In the rows, zero is written as 128.
Each path below is one point turned by a fixed rotation once a step. After each direction that follows a path, write how fast that rotation turns it, in degrees per step (0 if it stays still).
Each turn is a multiple of 5 degrees from 10 to 175, or 0.
Each row of a path follows its step; steps can be skipped.
Rotation 1:
step 0: [112 118 118 129 116 128 123 131 119 122 142 128 142 130 125 124 120 130
 144 145 130 124 140 118 126 136 127 114 123 131 116 119 130 119 129 123
 127 132 131 131 132 130 132 133 124 132 123 117 139 125 122 128 132 138
 126 122 137 111 138 129 114 146 127 135 122 122 125 120]
step 1: [143 135 130 112 129 120 121 114 125 136 127 121 126 127 131 125 133 122
 122 134 116 120 115 133 137 130 134 136 136 131 134 114 130 125 127 120
 130 145 136 123 137 127 120 129 133 122 115 132 136 129 114 123 130 111
 131 124 121 126 125 122 118 117 135 135 127 115 124 107]
step 2: [124 109 125 123 125 129 139 132 121 136 135 125 126 134 131 133 117 116
 116 123  99 122 137 130 132 129 135 124 134 121 129 141 131 124 115 134
 111 132 130 130 124 130 130 120 140 116 140 133 125 129 128 120 134 142
 136 128 135 129 132 124 126 136 131 126 137 143 120 130]
step 3: [119 120 128 142 121 143 120 132 134 131 117 150 127 133 127 130 134 133
 138 134 118 136 122 139 132 126 129 127 121 137 123 118 118 131 140 126
 119 122 120 110 135 139 122 132 136 116 118 125 120 131 115 136 127 123
 119 118 126 133 132 135 121 113 134 129 137 136 128 131]
step 5: [135 135 117 125 138 110 127 121 140 139 140 126 122 130 125 119 125 135
 136 124 121 123 121 130 135 123 129 121 100 117 130 118 115 131 127 135
 132 134 130 128 124 137 130 119 128 124 136 128 146 139 121 116 118 123
 133 128 122 123 136 143 125 117 134 130 128 134 126 128]
step 6: [118 116 133 132 141 128 130 137 128 124 134 137 129 130 133 132 130 114
 124 136 124 128 118 125 137 129 126 121 131 132 120 141 123 118 133 129
 120 143 133 136 128 132 127 112 135 116 136 119 130 119 129 135 123 138
 116 123 118 122 144 116 123 144 127 139 111 114 131 125]
step 9: [133 131 135 129 126 136 128 122 126 119 117 126 144 134 121 126 131 138
 144 127 106 119 140 135 130 125 126 134 108 126 119 129 123 121 130 124
 121 131 127 128 124 145 135 123 123 113 123 133 139 130 135 137 124 139
 127 139 120 136 128 120 114 109 133 132 131 132 127 130]
step 10: [126 125 125 127 135 138 133 125 130 126 135 130 138 129 133 127 116 123
 127 127 118 131 119 136 140 133 128 135 137 142 123 121 133 128 114 129
 130 122 122 119 117 123 131 125 141 131 132 119 137 144 132 128 125 119
 118 114 126 125 132 127 133 132 133 133 117 122 164 133]
step 11: [127 129 108 127 130 124 131 138 135 132 136 133 130 110 133 127 125 128
 130 139 129 116 123 128 118 126 122 122 117 127 133 145 118 127 134 115
 133 136 120 130 142 129 127 134 119 119 133 126 129 140 124 122 130 122
 147 133 131 128 133 126 125 129 158 128 127 139 132 128]
step 12: [138 131 129 144 134 125 139 118 139 134 134 135 120 129 135 121 135 130
 134 138 117 124 125 124 132 134 132 131 132 133 135 129 126  98 128 127
 131 127 145 132 129 136 106 116 131 130 123 129 120 128 120 129 130 137
 113 132 128 117 130 134 126 134 127 123 122 117 125 141]
step 13: [131 123 131 119 115 130 121 119 124 120 138 124 135 130 127 136 131 131
 134 151 121 126 130 125 124 113 132 115 131 148 119 131 130 135 122 128
 123 143 124 125 131 134 138 131 129 130 133 129 145 146 133 134 128 135
 123 127 141 118 133 120 131 119 122 133 126 128 107 134]
Directions:
[124 128 130 129 131 131 128 129 129 128 126 127 128 131 128 128 126 125
 130 128 123 128 129 126 128 129 128 126 127 131 125 131 129 128 130 125
 126 125 129 127 128 130 129 124 127 130 127 125 130 125 128 128 127 127
 127 127 126 124 126 129 129 124 126 125 126 129 125 131]	110
